N: [ 98 144 144  99  98 144 144 127]
M: [144 145  99  98 136 125 124  99]
F: [144 144  98  98  98 100 144 127]
K: [ 91  91 196 195 196  91  91 194]
U: [144 144  98  99  98 144 144  99]
G: [150  98  89  90 116 150 150  90]
P: [150 150  89  90  89 150 150  90]
both U G: 
[98]
find: [144 144  98  99  98 144 144]
U
start: [144 144  99  98]
N, 1
both G F: 
[98]
find: [136 125 124]
M
find: [ 98 144 144  99  98 144 144 127]
N

J: [217 216 181 180  90  90 181 180 183 217]
Z: [ 86 214 213 214  87 216 214 214 215  86]
L: [216 179 216 216  74  74 216 216 216  74]
Y: [178  49  49  49 178 178  48  49  48 177]
both L Z: 
[216]
find: [216 179 216 216  74  74 216 216 216  74]
L
find: [216 214 214]
Z
find: [216 181]
J

V: [131 116 138 126 140 128 116 131 153 118 116 126 129 146 104 139 128 124
 124 120 123 122 116 127 146 115  85 212 126 154 125 136 128 148 143 143
 101 128 119 121 128 124 158 112 104 130 133 123 120 118 131 117 133 115
 134 148 134 111 132 111 145 135 115]
E: [170 121 161 124 167 121 115 133 138 113 125 105 124  74  84  85 196 106
 165 176 124 132 172 112 166 122 114 176 142 116 155 171 115 115 144 145
  92 140 119 110 142 135 128 167 118  96 137 145 165 115 134 136  92 152
 123 110  99 166 142 100 128 158  82]
T: [131 116 138 126 140 128 116 131 153 118 116 126 129 146 104 139 128 124
 124 120 123 122 116 127 146 115  85 128 126 154 125 136 128 148 143 143
 101 128 119 121 128 124 158 112 104 130 133 123 120 118 131 117 133 115
 134 148 134 111 135 111 145 135 115]
Q: [131 116 138 126 140 128 116 131 153 118 116 126 129 146 104 139 128 124
 124 120 123 122 116 127 146 115  85 128 126 154 125 136 128 148 143 143
 101 128 119 121 128 124 158 112 104 130 133 128 116 134 128 113 141 146
 164 112 141 110 128 152 104 125 173]
X: [170 121 161 124 167 121 115 133 138 113 125 105 124  74  84  85 196 120
 124 124 124 132 172 112 166 122 114 176 142 116 155 171 115 115 144 145
  92 140 119 133 126 128 145 137 128 130 115 134 153 117 111 168 127 116
 114 119 128 184 128 171 157 116 133]
start: [171 157]
X, 59
find: [131 116 138 126 140 128 116 131 153 118 116 126 129 146 104 139 128 124
 124 120 123 122 116 127 146 115  85 128 126 154 125 136 128 148 143 143
 101 128 119 121 128 124 158 112 104 130 133 128 116 134 128 113 141 146
 164 112 141 110 128 152 104 125 173]
Q

C: [120 114 112 143 109  99  96 121 169 158  65  83 158 111 113 106 169 171
 125 150]
H: [200 187 131 210 131 131 131 132 171 203 122 129 176 129 133 132 215 136
 131 178]
B: [159 128 116 138 120 114 113 129 153 147  89 100 146 121 125 119 155 149
 131 140]
W: [ 74  91 127  73 126 127 129 123  97  81 140 136  92 126 125 125  69 116
 123  97]
A: [200 187 172 210 131 131 131 132 171 203 122 127 176 129 133 132 215 141
 131 171]
start: [109  99  96 121 169 158  65  83 158 111 113 106]
C, 4
find: [120 114 113]
B
start: [128 116]
B, 1
both C W: 
[125]

R: [142  89 183 144 152 141 152]
S: [133  89  45 152 144 141 183]
D: [142  89  76 151 152 141 184]
find: [133  89  45 152 144 141]
S
find: [142  89 183 144 152 141 152]
R
find: [142  89  76 151 152 141 184]
D
start: [133  89  45 152]
S, 0
find: [144 152]
R

zuv: [196 116 187 177 160 142 174 124 168 128 160 132 103 119 144  72 107 138
  99 188 114 128 120  93 166 108 162 140 128 147 146]
femok: [196 116 187 177 160 142 121 124 168 128 160 132 103 119 144  72 175 138
  99 188 114 128 120  93 166 108 162 140 128 147 146]
bami: [189 108 128 128 175 161 188  70  97 102 171 163  92 128 166  64 119 128
 121 114 113 169  95 126 128 151 119 147 135 121 151]
dum: [ 98 117  72 178 166 177 128  69 113 109 187 140 128 128  89  88  94 126
 164 145  79  90 111 114 119 128 113 153 158 105 174]
vula: [ 88 108 128 128 175 161 188  70 100  89 171 163 121 113 128  92 114 128
 166 119  64 169  95 126 128 151 119 147 135  91 151]
sep: [ 65 137  85  78  97 110 188 139  89 109  90 128 151 140 113 128  95 116
 146  62 142 206 136 165  82 140 102 116  98 128 101]
tibib: [ 99  98 128 159 183 137 167 128  89 100 151 186 127 124 173  92 150 131
 156 102  53 164 128 131  59 145 133 128 109  83 124]
find: [196 116 187 177 160 142 121 124 168 128 160 132 103 119 144  72 175 138
  99 188 114 128 120  93 166 108 162 140 128 147 146]
femok
start: [ 72 175 138]
femok, 15
find: [ 99  98 128 159 183 137 167 128  89 100 151 186 127 124 173  92 150 131
 156 102  53 164 128 131  59 145 133 128 109  83 124]
tibib
start: [ 89 100]
tibib, 8
start: [121 113 128  92 114 128 166 119  64]
vula, 12
find: [ 98 117  72 178 166 177 128  69 113 109 187 140 128 128  89  88  94 126
 164 145  79  90 111 114 119 128 113 153 158 105 174]
dum

daz: [127 147 108 142  95 127 110]
vilo: [130 101 111 156 211 151 177]
Lim: [129 147 128 133  44 101 165]
keki: [137  96 125 112 124  77 143]
balez: [119 115 164 130 110 148 157]
romi: [129 119 102 112 128  82 125]
Bule: [126 130 141  48 125 129  82]
both vilo balez: 
[130]
both balez romi: 
[119]
start: [125 129  82]
Bule, 4
both daz Lim: 
[147]

Tiz: [171 171 212 141 147  91]
Rata: [137 134 142 137 141 150]
Zovad: [153 151 134 131 147 148]
Serus: [141 134 141 140 132  88]
Dek: [171 151 215 141 142  91]
start: [142 137 141]
Rata, 2
start: [151 134]
Zovad, 1
both Zovad Dek: 
[151]
both Serus Dek: 
[141]
start: [137 134 142 137 141]
Rata, 0
both Zovad Rata: 
[134]
find: [134 141]
Serus

gefav: [ 87  46  93 200]
fol: [87 93 46 56]
nom: [87 46 93 49]
temos: [175 215 219  49]
find: [ 87  46  93 200]
gefav
find: [46 93 49]
nom
find: [87 46 93 49]
nom

kav: [ 90 113 168 196 207 163 137]
zut: [ 71 135 169 194 214 148 132]
nud: [ 74 113 168 196 207 156 140]
ler: [124  66 146 223 176 175 138]
Fif: [ 93 103 160 210 205 158 135]
savo: [137  53 146 223 176 174 133]
varu: [ 63 205 204 178 214 138 136]
both Fif varu: 
[205]
start: [ 63 205 204 178 214 138]
varu, 0
find: [137  53 146 223 176 174 133]
savo
find: [ 74 113 168 196 207 156 140]
nud

tudav: [117 186  97 186 135  68 166 210 112 102 139  98 200 145 145 114 106 108
 118]
deka: [140 117 124 133 161 128 163 112 129  98 127  94 107 119 140 163 205 140
 107]
viz: [107 135  90 145 140 117 159 141 171 113 113 167 124 142 134 129  92 145
 131]
puvi: [109 118 125 124 161 101 103 165 132  93 157 138 160 110 158 142 132 121
 107]
mon: [109 114 139 132 139  96 147 129 157 143 146 171 148 151 121 130 144 126
 136]
dom: [146 135 122 145 137 142 135 126 102 133 111 103 123 114 127 149 146 116
 114]
marat: [131 149 144 135 137 103 126 133 111 102 142 135 103 151 122 152 146 122
 102]
tuboz: [113 119 139 132 139  96 147 129 157 143 146 171 148 151 121 130 144 126
 143]
neno: [112 143 102 151 105 100 180 173  97 119 137 131 115 148 134 112 166 132
 129]
pedug: [118 117  81 158  75 113 120 170 102 128 112 158 130 105 149 100 101 128
 160]
madur: [118 117  81 158  75 113 120 170 102 128 112 158 130 105 149 100  68  94
 170]
Leso: [107 135  90 145 140 117 159 141 171 113 113 125 106 157 132 141 141 185
 139]
both mon madur: 
[130]
find: [137 142 135 126 102 133 111 103]
dom
find: [151 122]
marat
find: [118 117  81 158  75 113 120 170 102 128 112 158 130 105 149 100  68  94
 170]
madur

som: [ 60 164 111 108 163  83  97 132 103  88 132 134 122 150 132 139 135 158
 119 110 153 145  79  95 113  92 112 112 148 137 111 135  97 141 148 105
 178 153 153  98 162 160 140]
Zol: [125  94 140 139 140 140 115 122 110 124 125 149  77 161 151 100 103 140
 123  91  71 125 137 126 103 187 167 125 104 129 111 162 129 156 117 188
 138 185 148  93 140 152 111]
gufab: [168 102 149  96 139  79 133 124 113 100 117 172 115  92 151 110 119 125
 134 116 160 125  76 135 132  96 154  89  75  93 137 154 108 135 155 139
 133 135 146 139 147 138 156]
suzag: [ 61 124 126 110  88  91 159 152 122  87 103 115 172 110  92 151 107  97
 119 141 171 137 116 155 127 113 114  97 121 108 136  98 160 107 145 107
 110 139 124 156 179  97 133]
find: [172 115  92 151 110]
gufab
find: [125  94 140 139 140 140 115 122 110 124 125 149  77 161 151 100 103 140
 123  91  71 125 137 126 103 187 167 125 104 129 111 162 129 156 117 188
 138 185 148  93 140 152 111]
Zol

pumo: [141 140 118 133 145 158 102  90 115 222 191  93]
zam: [192 103 102 158 118 115 222 133 145  90 191  75]
Lifa: [163 100 192 103 119  99  94 178 203 118 128 164]
Lol: [188 118 184 160 170 171 151 115 157 196 185 133]
start: [222 133 145  90 191  75]
zam, 6
both Lifa Lol: 
[118]
find: [192 103 119  99]
Lifa
find: [118 184 160 170 171 151 115 157]
Lol
start: [118 133 145 158 102  90 115 222 191]
pumo, 2

liduf: [203  81  82  84  81 186 196]
safel: [214  66  59  58  78 220 218]
Bunef: [109  81  83  85  77 133 111]
suse: [173  81  83  87  76 166 171]
Kofo: [125  72  70  71  74 157 134]
Dafim: [187  74  72  73  78 189 188]
kato: [163  76  75  75  77 172 163]
Lupat: [186  73  70  70  78 191 186]
Moda: [198  88  94  98  80 169 187]
start: [81 82 84 81]
liduf, 1
start: [58 78]
safel, 3

lukav: [194 130  55  87 198]
fulab: [ 51 175 198 188  67]
pud: [203 116  52 193 197]
gumi: [159 197 208  58  66]
Gefug: [ 44 177 200 203 197]
luzod: [208 197 159 185  71]
lume: [194 159 197 208  60]
zedep: [215  87  50  83 184]
start: [175 198 188  67]
fulab, 1
both lume Gefug: 
[197]
find: [159 197 208  60]
lume
both lukav lume: 
[194]
find: [197 208  58  66]
gumi
find: [159 197 208  58  66]
gumi
find: [194 130]
lukav

lum: [ 79 137 111 132  68]
fudo: [137 142  97 112 107]
fezod: [143 135 125 121 115]
dobo: [126 110 132 154 141]
dunus: [131  81 111 132  68]
kamif: [144 115 138 117 100]
kipeg: [ 79 137 142  99 112]
ziner: [ 93 116 133 201 142]
start: [131  81]
dunus, 0
start: [137 142  99 112]
kipeg, 1
start: [125 121 115]
fezod, 2
find: [131  81 111 132  68]
dunus
start: [133 201]
ziner, 2

Dedok: [102 107 103 103 107 103 103 101  99 100 105 101 105  99 105 105 101 102
 103 102 109 105 104 104 101 105 101 105 101 106 103 103]
rudal: [136 145 215 138 159 146 137 137 161 170 121 137 147 204 113 150 127 170
 146 170 163 140 152 219 186 131 131 172 166 190 180 126]
nafid: [159 147 173 156 151 156 101 103 175 173 144 162 159 185 144 151 159 166
 160 168 146 151 157 171 172 148 158 158 170 160 168 155]
tiri: [104 104 105 105 104 103 103 104 104 104 103 105 105 105 104 103 103 104
 104 105 104 103 104 106 104 103 103 104 105 105 105 104]
start: [137 161 170 121 137 147 204]
rudal, 7
find: [173 156]
nafid
both tiri nafid: 
[103]
find: [103 104 106 104 103 103 104]
tiri
start: [103 101]
Dedok, 6

Purot: [ 78  75 113 162 211 156]
Zipu: [108 149 211 115  81 209]
nisol: [163 182 113 211 156 162]
both Purot Zipu: 
[211]
find: [113 162 211 156]
Purot

ref: [102  86 175  71  69  71 173]
dodi: [121 102 167  74  74  77 169]
Suna: [121  60  74 102 167  77 169]
dosap: [ 50  77 167  74 102  78 214]
Madok: [121 102 167  78  74  77 169]
start: [102 167  78  74  77]
Madok, 1
find: [167  74 102]
dosap
start: [102 167  78]
Madok, 1

nuna: [186 183 114  50  86 199  50 197 104 186 113  99 215 159  62]
gorar: [200 183 130  50  86 199  50 197 104 186 113  99 215 131  62]
gudi: [115  50  83 170 102  80 169  74 100 131 105 113  71 180 199]
Kos: [173 179  78  84  68 182 104 192  81 182 200  74 178 169 116]
start: [105 113  71 180]
gudi, 10
both Kos nuna: 
[104]
find: [130  50]
gorar
find: [ 50  83 170 102  80 169]
gudi
find: [115  50  83 170 102  80 169  74 100 131 105 113  71 180 199]
gudi

